One turn sends every row of this set to another row. A few are shown first. Where does it send the rows asked after them?
minid: -106, 16, -21, 52, 156, -227, 5, -3, -115, 224, 263, 65, 51, 20, -84, 17, -43
zilu: 36, -13, 78, -50, -178, -182, 51, -199, -45, -51, 26, 68, 70, -33, -295, -46, -41
rak: -76, -22, 78, -177, -37, -196, 138, -42, -105, 125, -55, 152, -130, -251, 42, 220, -13
bemep: 16, 19, 113, -45, -144, -246, 15, -179, -41, -32, 0, 40, 9, -22, -332, -36, -49
Namif: 189, -42, 156, -40, 160, -53, 65, 71, -60, 59, -129, 57, -357, -12, -47, 14, -85
nug: 41, -134, 144, -49, -192, -114, 51, -198, -123, 55, 43, 59, 117, -53, -224, -57, -7
nek: -22, -6, 155, -55, -131, -263, -18, -169, -67, 32, -18, 18, -46, -44, -337, -33, -42
zovil: 6, 149, -13, 97, 155, -11, 41, -251, -112, 7, 78, 32, -187, -183, -212, -59, -297
Refez: 208, 35, 86, -37, 158, -44, 87, 66, -11, -50, -135, 80, -338, 30, -75, 19, -107
suni: -47, 26, 142, 84, 175, -43, 6, -203, -174, 174, 61, -7, -269, -228, -161, -51, -282
Fumu: 61, 22, -53, 112, 95, 145, 112, -294, -159, 26, 145, 50, -32, -188, -122, -72, -252
toba: 265, -174, 101, -25, 87, 153, 146, 9, -115, 17, -55, 89, -145, 13, 58, -29, -23
fisi: -62, -72, 79, -176, -36, -147, 159, -64, -131, 132, -48, 150, -63, -266, 84, 208, 9
dofo: -81, -15, -22, 56, 142, -197, 11, -27, -123, 229, 277, 85, 75, 43, -63, 18, -41
rupu: 37, 44, 101, 69, 225, -40, 156, -4, -101, 45, -214, -30, -175, 96, -67, 139, -305
buti: 100, -94, 79, 80, 176, 150, 222, -61, -189, 65, -148, -4, 29, 90, 29, 110, -224
Vuzo: -11, 77, -64, -162, -44, -176, 189, -84, -54, -30, -34, 185, -36, -210, 21, 214, -43
lup: -6, -139, 231, -64, -154, -209, 13, -148, -126, 137, 3, 7, 7, -77, -266, -46, 7
peg: 110, 38, -1, 78, 190, 73, 209, -60, -95, -50, -178, 14, -18, 104, -53, 126, -278
vom: 46, -59, 28, 97, 94, 164, 98, -280, -212, 122, 131, 43, -31, -215, -85, -92, -233
dur: 102, -24, 20, 82, 176, 132, 228, -52, -139, -11, -159, 15, 30, 94, -4, 104, -257
dakes: -17, -80, 212, -63, -151, -258, -11, -154, -112, 93, -17, 14, -30, -68, -298, -42, -27
kif: 47, 87, 20, 73, 213, 3, 170, -22, -83, -28, -205, -16, -103, 101, -74, 129, -299
dasis: -92, -15, -22, 50, 161, -204, 11, -12, -110, 243, 263, 62, 75, 29, -69, 15, -54
vibul: 28, -102, 192, 57, 214, 41, 170, -2, -189, 153, -205, -46, -107, 56, 18, 116, -248
sama: -36, 114, 61, 99, 170, -58, 9, -223, -141, 83, 68, 0, -244, -201, -201, -39, -305
nati: 25, -92, 123, 101, 108, 125, 73, -250, -245, 194, 114, 14, -93, -225, -73, -88, -225
Meru: 230, 42, 10, -25, 127, 2, 105, 25, 7, -127, -118, 114, -246, 60, -75, 1, -97
dusu: -16, -37, -31, -164, -71, -96, 203, -100, -106, 36, -16, 188, 39, -237, 89, 194, 0
durat: 74, -138, 151, 70, 178, 110, 191, -21, -193, 142, -167, -38, -29, 46, 48, 109, -233
tomiv: 20, -167, 204, -61, -176, -135, 27, -172, -151, 109, 27, 27, 78, -67, -239, -38, 17
Sino: -88, 29, -28, 58, 162, -242, 13, -28, -95, 196, 243, 77, 39, 40, -109, 17, -61
Zani: 1, 26, -67, -171, -61, -102, 215, -108, -67, -21, -9, 196, 13, -215, 46, 210, -20
bir: -87, 64, -55, 66, 158, -234, 3, -18, -93, 174, 256, 83, 68, 50, -100, 12, -52
rog: 264, -19, -16, -20, 112, 97, 157, -7, -17, -120, -82, 125, -161, 47, -35, -9, -84
lusi: -66, 40, 38, -169, -22, -230, 152, -56, -50, 63, -66, 166, -125, -239, 24, 231, -40
dez: -52, 85, -6, -177, -22, -216, 164, -70, -44, 2, -49, 175, -101, -222, -5, 231, -55
bameb: -67, 42, -57, 56, 151, -212, 10, -44, -101, 161, 268, 80, 103, 54, -102, 5, -55
roz: 226, -184, 157, -33, 105, 92, 116, 34, -145, 95, -90, 83, -220, -23, 47, -29, -43
dizul: 194, -146, 204, -36, 140, 27, 75, 73, -112, 106, -116, 63, -294, -6, 12, 2, -47
motu: -66, 28, -68, 71, 148, -187, 35, -42, -108, 176, 267, 75, 107, 50, -78, 13, -50
zes: 24, -19, 164, 57, 231, -23, 143, 0, -146, 117, -222, -43, -156, 53, -35, 136, -271
Boguk: 44, 115, -51, 113, 111, 56, 77, -281, -118, -28, 110, 55, -101, -178, -182, -55, -275
Kula: -25, -57, 150, 87, 154, 30, 31, -223, -231, 234, 79, -26, -189, -237, -99, -62, -243
zik: 287, -100, 24, -16, 84, 155, 160, -9, -60, -59, -49, 113, -123, 26, 22, -25, -39
kanu: 61, -73, 87, -40, -180, -132, 74, -212, -86, -11, 34, 56, 124, -39, -267, -55, -12
kigen: -79, 7, -44, 51, 141, -184, 26, -22, -114, 199, 280, 70, 113, 48, -69, -11, -41
niziz: -31, -79, 32, -170, -64, -99, 183, -89, -130, 103, -21, 171, -12, -254, 99, 200, 7

Refez goes to roz
buti goes to kif
Now find these:
Fumu goes to sama
nug goes to bemep
Zani goes to lusi

